One vector is turned by the same rotation once a tick. Each row is the vector after some number of ticks, and that number follows the row.
The counts run from 0 to 472.
[-0.02  0.17  0.11 -0.57 -1.70  1.63 -1.55 -1.01 -0.05  1.76 -3.26 -0.68
  0.09  3.62 -1.45  1.09 -1.29  2.24  2.73  1.33  1.55 -3.24  1.62 -0.55
 -0.10 -3.34 -1.30 -1.08  0.42  3.00  1.46 -1.33 -0.31 -1.92 -1.32  0.84
 -0.11 -2.87 -2.78  2.39 -0.20  1.33  1.40 -0.19  2.45  0.90 -0.61  6.11
 -1.39 -4.19  2.43  2.14  0.87  0.56  5.25  2.97  0.84  3.49 -0.20]
169
[-0.29  3.01 -2.72 -1.66  2.62  2.84 -0.48 -2.07 -0.73 -2.90 -0.66 -0.64
  4.56  2.79 -3.07  0.03  1.09 -0.75 -1.41 -3.52 -3.58 -1.46  0.43  0.31
 -4.22 -2.38 -0.55  0.56  1.72  0.47  0.96 -1.58 -1.63 -3.13 -2.47 -2.63
  2.56  2.16 -0.94 -0.70 -0.27 -1.97  2.18  0.06  0.94 -3.06 -0.60  3.60
  1.87 -1.57  1.91  2.06 -2.41 -0.42  3.42  0.14 -1.76  1.77  0.32]
365
[-0.08  2.38  0.25  0.63 -4.27  0.27 -1.70 -0.46 -0.91  0.34  0.03  0.50
 -0.20  3.89  0.60 -1.54 -0.70 -2.10  0.72 -0.27  0.95  0.76  0.07  1.32
 -2.23  0.00  1.26  1.43 -2.53 -3.19  3.59  5.46 -2.39  3.12  2.10  2.65
  2.92  3.84 -0.10 -0.70 -3.13  0.82 -2.23 -1.83  1.57  0.03  2.45 -1.69
 -0.94 -1.99  1.98 -3.30  0.08 -4.45 -0.83 -1.82 -0.15 -3.31 -1.56]
303
[ 1.00  0.73  2.50 -0.81  1.49 -0.22 -1.88  1.51 -3.08 -1.25  1.96 -0.03
 -0.21 -0.39 -1.99 -0.16  1.23 -1.56 -2.73  2.66 -5.31 -3.57  1.79  2.44
 -3.34 -0.08 -0.71 -2.73  0.40  0.77 -0.81  0.49 -0.07 -1.21  1.94  1.12
  1.69  2.39 -3.29 -2.09 -1.37 -1.92 -0.16  3.59 -0.44 -3.22 -0.30  4.21
  0.75 -3.37 -2.85 -0.22 -4.47 -0.05 -1.77  1.88  2.54  0.73 -2.95]
63
[ 0.40  0.73 -0.23 -2.55  1.11 -0.47  0.62 -3.19  2.03 -0.66 -1.26 -4.11
  5.78  1.26 -0.47  2.93 -2.57 -2.41  2.33 -1.22 -1.17 -2.97  3.09 -3.42
  1.97 -3.06 -5.34 -1.10  1.92 -0.60  0.25  2.09 -1.20 -1.37 -0.96 -1.99
  1.26 -0.77 -0.71 -0.46 -0.13 -2.62  0.99  0.01  3.24 -0.37 -1.30  1.55
 -0.66 -0.80 -0.10 -0.74 -0.77  0.48  3.98  0.10 -0.01 -0.23 -4.56]
345
[ 0.51  2.07  0.22 -0.41 -6.09  1.76 -0.29 -3.12 -1.12  0.13 -0.97  0.85
  1.16  5.87 -0.94 -2.11  1.88 -0.65 -3.72 -1.89 -0.86  3.58 -0.77 -1.10
 -1.90 -0.96  2.49  0.11  0.88 -2.79  1.05  3.37 -0.18  1.34 -1.66  2.30
  1.84  2.60  1.83  0.71 -3.85 -1.23 -0.49 -0.73  1.32 -3.10 -0.39 -2.07
 -1.36 -0.51  2.51 -0.92 -1.69 -1.64 -3.08 -1.99 -3.13 -2.26  4.49]
305
[ 0.73 -0.45 -3.43 -0.89 -1.37  3.42 -1.53 -3.05  1.04  1.26 -0.11 -2.32
 -0.23  4.25  0.86 -0.15  0.46 -1.25 -2.36 -1.61 -0.23 -0.78  1.38  2.57
 -2.79 -0.33  1.76  3.98 -0.23 -1.89  0.60  0.80 -0.58  0.56 -0.56 -0.15
 -0.73  4.49  0.05  0.51 -4.69 -0.20 -0.99 -1.09 -1.00 -3.49  0.10  3.19
  0.67 -1.85  2.75 -0.07 -1.10 -3.53  1.81  4.21 -3.07  1.62  0.01]
284
[-2.01  2.80 -0.61 -0.43 -3.33  1.79 -1.46  0.77 -2.85  0.79  1.72  0.29
 -2.10  0.77 -0.86 -0.80 -1.86 -1.25 -4.11  0.47 -2.47 -0.18 -3.12  1.15
  1.32  2.32  0.58 -0.88  0.21 -1.20  2.04  1.33  1.65 -2.47 -1.84  1.89
 -2.13  2.18 -2.67 -2.16  0.04 -1.12 -3.39 -0.60  3.52 -2.95  2.50  3.16
  0.46 -0.96  1.51  0.82 -3.77  1.96 -1.18  0.86 -2.27 -4.12  4.68]
208
[ 1.88 -1.81  3.40  1.74  0.65  0.59 -1.48 -2.01  0.06  2.65 -2.38  2.43
 -0.12 -1.25 -0.40 -1.21  2.97 -0.87 -1.27 -1.47 -3.58  5.92  1.91  0.27
  3.93  1.86  1.72  2.46  0.62 -0.96 -3.44  2.42 -3.70  0.49 -1.93  1.69
  1.98 -1.52  1.33  1.21  2.30 -2.28 -0.55  4.04  0.60 -0.88  2.34  0.57
 -2.01  4.22 -1.61 -1.90  2.55  2.33 -4.32 -0.21  0.77  1.83  1.32]
19
[ 0.88  0.76  0.21  1.17  1.72  0.63 -1.64 -0.20 -2.08 -2.92  0.41 -0.28
  0.22 -1.48 -3.17 -1.39  2.35 -3.40 -2.90  2.72 -3.85 -0.07  2.32  1.99
 -5.02 -1.19  0.56 -0.91  2.48  2.16 -1.41 -1.63 -1.09 -1.06  2.47 -0.86
  0.55  2.81 -2.26  1.67 -0.24 -2.29  0.72  4.20 -1.51 -4.71 -0.55  3.52
  0.78 -3.33 -2.19  0.52 -5.43  0.25 -1.81  0.47  2.29  1.73 -1.64]
62
[-2.61 -0.61 -0.96  0.66 -1.02  2.23 -2.23  1.60  2.26  0.87 -1.58  1.25
 -3.11  2.67 -0.70  1.19 -0.87  2.71  0.02  0.50  1.27  0.14  1.59 -0.41
 -0.74 -0.69  2.56  2.17  0.12 -0.57 -1.61  3.31  2.13 -1.65  1.69  1.33
 -1.42  1.09  0.58  0.26 -3.95 -2.18 -1.96  6.41  1.37 -1.11  1.08  4.96
  2.52 -0.69  2.68  3.77  0.74  2.89  2.48  3.70  0.92  1.57 -0.13]
182
[ 2.68  0.25  2.71 -0.07 -0.30  1.74 -0.49 -1.44  1.75  1.64 -1.04  4.00
 -2.54 -0.47 -2.38 -2.02  1.68  0.09  0.41  2.75 -2.83  0.08  1.75  0.88
 -1.27  0.67  0.62 -0.46 -1.58  2.29 -0.80 -4.19  1.55 -0.62  4.66  1.91
  0.55 -3.24 -2.03  2.25  0.12 -3.20  2.77  4.27 -0.99  3.97 -1.85  0.29
 -4.34 -0.97 -2.07  1.59  1.75  3.03 -2.30 -0.34  0.97  3.95  1.14]
454
[ 0.82  0.08  1.74 -0.09  2.15  1.60 -0.98  1.98  1.56  0.85 -1.12 -0.54
  2.05 -3.95  0.02  1.81  0.43 -2.37 -0.75  0.35 -3.26  1.43  2.77 -1.84
 -0.34  0.06 -1.16 -2.80 -0.99 -2.55 -1.41 -1.03  1.22 -2.93  3.00 -3.06
 -0.35  2.29 -0.58  0.62 -1.86 -3.52  0.52  6.79  0.52 -0.12 -0.24 -1.95
  0.34  0.18 -0.11 -0.60 -3.57  4.89 -1.73 -0.76 -0.53 -1.62 -4.17]
439
[ 2.22  2.57  3.10 -0.29 -2.77  1.94 -1.18 -0.42 -4.29  0.51  1.41 -1.95
  1.93  0.31 -1.27 -1.81  0.84 -0.61  3.40  3.46 -1.35 -4.31  1.23 -0.89
 -2.36 -2.30 -1.06 -4.47 -1.00  1.88  4.12 -0.31  0.77 -1.61  1.14 -0.45
  1.71 -1.53 -4.67  1.79 -0.51  2.98  2.78 -1.47  0.52  0.70 -0.31 -0.03
 -2.11 -4.59 -0.12 -2.64 -3.04 -2.31  2.19 -1.88  2.52 -0.75 -1.85]
448
[ 0.31  0.01 -0.12  0.85 -0.42  2.36 -1.11  3.32  1.20 -1.51 -0.50 -0.50
  0.83 -1.02 -2.10 -1.47 -1.12 -1.36  2.81  1.76 -1.15  0.79  3.05 -2.20
 -4.10 -3.44  1.37  1.04 -2.15 -1.14 -1.09  0.78  3.62 -0.10  5.81 -0.42
 -2.95 -0.04 -0.20 -0.40 -1.97 -4.53 -0.10  6.61 -0.78 -1.22 -2.36 -1.83
  1.15  0.55  1.00  3.50 -3.68  0.72 -1.78 -0.41 -0.78  0.88 -3.57]
261
[-0.36 -0.67  0.83 -2.50  2.05 -0.09 -1.93 -3.24  3.10  2.32 -0.94  1.01
 -1.78  0.23  1.65  2.63 -1.86  0.82  0.38 -4.16 -1.78  0.11  4.08  2.69
  1.62  0.97 -2.57  1.58 -0.89 -4.90 -0.70  1.15 -4.13  0.95  0.10 -0.19
  1.91  4.58  0.34  0.76  1.07 -0.70 -0.41 -1.17  1.61  1.61  2.45  0.35
 -1.67  0.23  4.11 -2.78  1.92 -1.71 -2.26  1.73 -1.97  3.78 -3.02]
298
[-0.47  1.71  1.48  1.41 -0.18  1.34 -2.60 -0.73 -1.72 -3.09  2.60  3.77
 -5.68  1.94 -1.09 -0.82  0.06  3.19  3.19  1.53 -1.39 -2.81 -1.79  2.98
 -2.09  1.58 -0.75 -2.03 -2.32 -1.89  4.18  0.90  2.19 -3.87  1.41  0.19
  0.86 -0.14 -2.18  0.32  3.35  0.17  1.12  0.74  0.53  1.81  1.21 -1.11
 -2.18  0.44  1.79  2.68 -0.84  0.34 -1.00 -3.50  1.90  4.09  1.79]
175
[-0.80  0.05  2.07  2.20  3.38 -0.09 -2.79 -0.93 -2.30 -0.70  1.50  0.99
 -2.28 -1.23  0.03  0.05 -0.84  0.69  0.96 -0.88 -3.79  2.09  2.32  0.05
  1.14  2.40 -0.65  4.08  0.87 -3.22  1.51  2.15 -5.84  0.28 -1.61 -4.40
  1.42  2.60 -2.17  0.48  3.09  2.27 -1.42 -0.12 -1.58  0.53  4.30  3.25
  0.20  3.18  3.06 -3.24  0.07 -2.06 -2.40 -1.64  1.01  2.16 -2.18]
397
[-0.86  2.37  0.94 -1.33 -2.31  1.09 -2.68  0.09 -4.82  0.98  1.43 -0.27
 -1.86 -0.23  0.43 -1.32 -2.97 -2.17  1.16  1.97 -2.28  0.40 -2.63  1.25
  1.39  3.98  1.06  1.47 -2.18 -0.58  3.69  2.15  2.95  0.41 -2.40  1.27
 -2.37  1.84 -2.88 -3.07  1.63 -1.75 -3.36 -0.18  2.52 -1.75  4.09  1.59
  1.36  0.29 -0.21 -0.32 -2.24  1.16  0.22  1.10 -1.62 -3.01  3.67]
209
[ 2.69 -0.37  1.78  0.79  1.54  2.86  0.94 -0.32  2.29  1.40 -0.84  0.27
  3.07 -2.15  0.46  1.50  2.40 -1.68 -2.87 -1.22 -2.64  2.75  2.34 -1.82
 -1.05 -1.34  1.52 -3.31  1.65 -1.00 -1.54 -1.39  1.13 -2.55  3.44 -1.72
  1.09  2.53  2.13  0.88 -3.52 -1.71  0.50  6.11  0.51 -0.68 -1.06 -1.48
  0.25 -1.66 -1.72 -0.56 -2.97  5.92 -1.96  0.28  0.81 -0.80 -1.37]
438
[ 3.38  1.31 -2.85  2.68 -0.46  2.64 -1.77 -1.71 -0.45 -0.70 -0.22 -1.18
  1.07 -5.16 -1.05  0.23  2.23 -3.42  0.55 -0.18 -1.25  2.90  0.63  0.97
  0.14 -0.59  4.28  0.50  0.31 -0.34  1.68 -0.85 -4.33 -1.32  1.22 -2.28
  2.14  2.50  0.16  2.41  1.15  0.89 -1.19 -0.42  0.87 -0.05 -0.81  1.94
  0.56 -3.06 -1.40 -2.47 -3.17  3.87 -3.29  4.69  3.96  1.54  2.03]
237
[ 4.11  0.13  0.74  0.36 -2.81  4.74  1.00 -1.42  1.80  3.28  1.33 -1.83
  2.28 -2.30  0.67 -1.73 -2.32 -2.72  2.30 -1.01 -0.31  1.46 -0.48 -2.86
  3.57  0.23 -0.15  2.34 -2.43 -1.78  4.59 -0.95  1.72 -2.14 -0.03 -3.10
 -0.12 -2.05 -0.93  0.39  1.56 -1.03  1.02 -0.10  1.54  3.04  0.09 -3.57
 -3.53  1.54  0.15 -1.20  0.54  3.72 -0.08  1.57 -2.96 -3.21  0.30]
231
[ 1.53  1.19  0.13  0.12  0.91  1.59 -1.79 -6.03  3.23  0.35 -0.64  1.38
 -1.01 -0.77 -0.35 -1.08  1.58 -2.13  1.53  0.97 -1.15 -0.85 -0.48  3.22
 -0.56  1.25  3.88  2.17  0.77  0.11  0.91  0.72  0.61 -0.32  3.00  3.07
 -0.10 -1.52  0.44  0.50  0.34 -4.22  0.59  4.09  1.25  0.35 -1.36  0.15
  0.26 -0.15 -6.30  1.05  2.71  2.69  2.19  0.27  3.25  3.43  0.28]
356
[-0.73  1.01 -2.13  1.31  0.64  2.48 -0.19 -0.87  3.10  0.40 -0.57 -1.03
  1.90  2.01 -1.65  1.20  0.16 -0.70 -0.90  0.12  1.03 -3.33  1.73  1.03
 -2.03 -3.21  2.20  1.18  0.09 -0.64 -1.42  1.69  1.20 -3.15  1.65 -2.04
 -2.07  0.98  1.64  0.28 -0.37 -2.26  0.84  7.28  2.62 -2.63 -2.23  0.27
  0.80 -2.88  3.21  2.35  0.89  1.20  3.13  2.68  0.89  1.49 -5.48]
361
[ 1.63  4.36  4.16 -2.37  0.23  0.98 -1.34 -0.28 -2.88 -1.14  0.70  0.84
 -0.62  3.71 -1.39  0.06 -1.85  1.89  1.06  2.21 -4.09 -1.38  0.39 -2.84
 -2.61 -0.56  2.98 -3.16 -0.05  3.63 -0.03 -0.98  3.60  2.77  2.34  2.44
 -0.36 -1.02 -4.03 -2.32 -2.58 -0.70  0.43 -0.06  0.35  0.60 -0.32  3.03
 -0.20 -4.42  0.59  2.30 -0.85  2.40  0.85  1.95  0.56  2.14  3.70]
468
[ 1.33 -0.39  0.83 -1.12  0.57  1.24 -1.07 -3.05 -0.72  3.88 -2.50  2.21
 -0.94 -0.11 -0.39 -0.58 -0.53  0.93  1.44  1.32 -1.52  3.77  4.51  1.35
  1.79  0.99  2.62  5.22 -1.58  0.75 -1.93  0.28 -3.03  2.26 -0.47  3.29
 -0.91  1.92  1.13  2.26  3.40 -2.43 -0.05  1.38 -0.56 -0.06  1.55  0.83
 -3.32  0.13  3.67 -2.02  3.11 -0.38 -3.71  3.61 -1.14  5.39 -1.28]
296
[ 0.33 -1.61  5.46  1.90 -1.64  1.26 -4.38 -2.68 -0.33  3.82  2.70  2.34
 -5.25  3.27  0.70 -0.57  0.07  2.61 -0.57  1.73 -1.68 -1.82  0.61  2.65
  0.24  1.88  1.95 -2.39  1.35 -0.48 -0.20  1.03  0.30  1.58  1.32  2.99
  2.41  1.68 -0.91  0.15 -0.31 -1.19  0.06  3.23  0.31  2.40  3.26 -0.53
 -2.02 -0.67  0.04 -1.61  3.22 -2.05 -3.63  1.24  0.52  2.57  0.30]
97
[-1.13 -0.27 -0.13  0.48 -1.39 -3.83  0.05 -0.87  0.56 -0.31 -4.10  0.48
 -1.26  2.95 -1.05  1.55 -2.68 -1.74 -4.37  3.37  0.89  1.52  1.65  3.51
  2.17  0.56 -4.41  3.61  2.76  0.68 -1.28 -0.84 -4.98 -0.36  1.21 -0.37
  3.08  1.73 -0.36  2.78 -0.67 -2.19 -0.65  1.35  0.69  1.92  1.88  4.06
 -2.12 -1.72  1.51 -1.69 -0.16  1.33 -2.45  0.28  1.29 -0.58 -0.15]
122
[-0.85  0.07  1.31  2.47 -1.56  2.39 -3.38 -1.66 -0.02 -2.03  2.30  2.61
 -4.68  2.08 -2.71  0.68  0.98  3.62  0.96 -0.07 -1.26 -4.33 -2.30  1.50
 -2.03  0.58 -2.34 -3.32  1.23 -1.02  2.36  0.87  1.73 -5.22 -0.04 -0.34
  1.08  0.39 -1.17  1.76  2.13  1.84  0.74  0.42  1.96  0.59 -0.40  0.35
 -1.87 -0.49  4.18  2.07 -0.83  0.03 -1.05 -3.60  1.79  3.62  2.48]
174
[ 2.80 -1.63 -0.76  1.39 -1.66  4.76 -0.89 -4.66 -0.87 -0.56 -0.28  0.41
 -0.94  2.73 -1.22 -2.01  2.54  2.27  4.30 -0.64  0.43 -1.74  0.31 -0.92
 -2.82 -2.47 -0.79  0.26  0.80 -0.21  3.64 -0.43  0.03 -2.02 -2.98 -1.17
  1.29 -1.18 -1.14  3.21  1.88  2.96  2.20 -1.93 -0.42  0.42 -0.84  0.57
 -3.16  1.10  2.97  0.28 -0.56 -2.88  2.52 -2.23  0.78  5.00  1.53]
172
[ 0.10  0.56  3.94 -0.81 -1.68 -0.53 -2.76 -3.67 -4.27  0.29  0.37 -2.77
  1.30  1.79  1.58 -1.75 -3.13 -0.30  4.49  0.80 -0.91  4.02 -1.69 -3.49
  1.52  0.80  2.35 -0.56  3.22  0.55  3.32 -1.71  1.91  3.63 -1.44 -0.25
  3.14  1.40 -0.64  1.25 -0.38 -0.56  0.44 -2.08 -0.67  1.25  3.43 -1.90
 -0.91  0.89 -0.47 -2.68 -0.48 -0.65  0.56 -1.41 -0.98 -1.08  5.15]
112
[ 0.76  3.81  0.95 -0.80 -2.50 -0.39 -0.32 -0.49 -1.37 -1.97 -1.18 -0.87
  1.07 -0.71 -1.59 -0.78  2.56 -4.76 -0.55  1.27 -4.34 -0.63  1.22 -1.68
 -1.29  0.96 -4.19 -2.16  0.00  0.01  2.48  3.60 -0.96 -2.32  1.88  0.17
  1.53 -0.76 -4.33 -0.39 -4.58  0.10  1.61 -2.10  0.83  0.26 -0.21  1.08
  0.43  0.96 -3.28 -0.82 -3.61  1.19  0.40 -7.07  1.22 -2.40  0.64]
47
[ 1.51  0.19  1.57  1.89 -6.00  3.64  0.19  0.46  1.44  5.57 -0.77 -1.86
  0.14 -0.62 -0.39 -0.97 -1.02 -1.16 -2.03  0.71 -0.20 -1.14 -0.18 -0.50
  3.65 -1.27  0.14 -1.94 -2.33 -0.35  0.22  1.60  2.77 -2.51 -0.98  1.28
 -2.02 -3.12 -1.46  0.47  0.10 -2.50 -0.47  2.48  3.82  0.64 -1.29 -1.33
 -2.75 -0.67  0.06 -0.70 -0.01  3.19 -0.71  3.91 -2.23 -4.42  1.96]
229
[ 0.31 -1.23  1.89 -1.45 -2.32  2.76 -2.52 -2.80 -1.19 -0.21  2.54  1.96
 -4.06  0.67 -2.26 -3.84  0.89 -0.96  3.37  1.63 -1.86 -2.63  1.08  1.66
 -1.96 -0.58 -0.59 -1.43 -0.22  0.91  0.42 -0.83  3.60  0.94  3.18  2.99
 -1.35 -0.33 -0.55  1.55  2.50 -1.64  0.20  0.68 -1.47 -1.19 -1.61 -3.98
 -3.88  2.22 -0.53  3.05  0.02 -3.38 -3.43 -4.43 -0.77  2.76  0.14]
274
[-2.28  1.17 -2.26 -3.30 -2.26  1.28 -3.37 -1.82 -4.12 -0.47  2.21 -2.26
  0.91  3.09 -1.85 -3.44 -2.12 -1.74  0.49 -0.05 -1.36 -0.70 -0.90  0.96
 -3.52 -0.10  0.56  1.49 -0.31 -0.43  2.55 -3.25  2.24  2.51 -0.47  0.48
 -0.12  2.37 -1.82  1.25  0.33 -2.28  0.28 -0.43  0.16 -3.93  1.46 -0.84
  0.32 -1.33  2.26  2.63 -1.74 -5.30  1.36 -1.31 -5.21 -1.07  2.36]
287
[ 2.90 -0.21 -2.56  0.83 -3.10  5.60  0.32 -2.22  2.61  2.20 -1.05 -1.23
  2.44 -2.31 -0.95 -0.59 -1.01 -2.14  1.21 -2.33 -0.66  2.79 -0.22 -2.74
  3.30 -1.20  0.45  2.97 -0.47 -1.26  2.31 -3.04  0.28 -2.50  0.08 -3.49
 -0.25 -0.96  0.23  2.00  2.88 -1.07  1.51  0.22  1.97  3.23 -1.26 -3.47
 -3.10  0.27  0.74  0.07 -0.01  3.90 -1.36  1.94 -3.16 -2.20  3.29]
232
[ 1.03 -1.79  2.16 -1.08  1.54  1.73 -1.11 -4.16  1.95  3.19 -1.47  0.96
 -1.39  1.08  0.35  1.28 -0.98  0.35 -1.64 -2.02 -1.76  1.58  4.86  2.79
  2.17  0.61  0.78  2.96 -0.23 -1.68 -1.59  0.28 -3.50  1.43 -1.36  1.36
  0.99  2.84  1.11  1.58  1.68 -1.39 -1.41  0.82  0.43  0.30  1.17  1.62
 -2.30 -0.11  4.21 -2.16  3.17 -1.03 -3.97  4.66 -0.99  5.60 -1.56]
297
[-0.87 -1.09  1.25  2.32  1.82 -0.43 -4.11 -1.44 -1.18 -0.75  0.99 -0.18
 -1.37  0.05 -0.92  0.03  0.79 -1.74 -0.02 -1.06 -3.74  3.61  1.29  0.54
  1.45  1.92 -0.56  5.14  2.96 -1.69  0.35 -0.02 -5.62  0.11 -1.54 -2.67
  3.31  2.34 -1.27  2.17  2.54  0.02 -0.67  0.10 -2.23 -0.59  5.26  3.83
 -0.48  3.83  0.56 -0.95  0.32 -4.05 -2.92 -2.95 -0.08  2.93  1.20]
398
[ 1.18  3.78  2.54 -3.44  0.20  2.40 -1.34 -2.72 -4.00  1.05  2.62  1.33
  1.40  1.26  0.08 -0.56 -3.09  0.48  4.55 -2.12 -2.54 -1.30  0.35 -2.38
 -0.93  0.51  4.17 -2.58 -1.65 -0.27  2.98  1.48  2.55  4.24  0.65  3.04
 -0.99  2.15 -0.55 -3.91  1.07 -0.79 -1.61 -2.51  2.30  0.78  2.30 -2.79
 -0.73 -1.96  0.96 -0.50 -0.30 -1.81 -0.85  0.22 -2.14 -0.04  2.26]
290
[-3.35  2.34 -0.01  0.13 -2.76  1.42 -5.07 -0.40 -0.14  1.25  1.50 -0.98
 -1.41  3.57 -2.17 -2.80  0.81  0.56 -1.72 -1.42 -3.80  0.56 -3.06 -0.31
 -1.96  1.20  2.42  0.55  2.37 -0.31  0.75  0.22  3.17 -0.16 -2.71  0.86
  1.25  0.38 -2.48  0.75 -2.22 -1.83  0.71  2.99  1.29 -4.54  2.03  3.13
  2.10  1.41 -0.12  2.91  0.78 -2.12  2.70 -0.62 -3.20 -1.00  4.77]
386
[ 1.58 -0.13  0.37  0.37 -1.16  3.54 -0.84 -3.41 -1.32 -0.17 -0.30 -0.47
 -0.34  2.05 -0.36 -0.01  0.79  2.34  6.98  0.59  1.05 -3.11  0.17 -1.65
 -1.10 -2.05 -1.67 -0.54 -1.16 -1.08  4.93  1.45  0.13 -3.11 -0.91 -0.80
 -0.01 -0.92 -2.13  1.89  0.94  4.77  1.82 -2.77 -0.01  2.15  0.40  2.79
 -1.18 -1.18  2.87 -0.88 -0.06 -2.17  4.60 -1.32  1.74  4.39 -1.62]
171
[ 1.21  2.49 -0.65  1.44 -0.50  2.69  1.05 -0.84  0.40  0.80 -1.85  0.19
  0.11  5.31 -0.81  1.26 -0.83  1.33 -4.34 -0.36 -0.08  4.12  1.31 -2.38
 -1.26  1.07  1.94  4.16  0.82 -2.52  0.86  1.32 -1.17  0.02 -0.60 -2.62
  0.74  5.54  0.23  0.50 -5.77  1.81 -0.98 -0.18 -1.23 -0.45  1.53  2.96
 -0.81 -1.27  4.93 -1.65 -0.35  1.02  0.47  2.77 -2.33 -1.17  0.91]
105
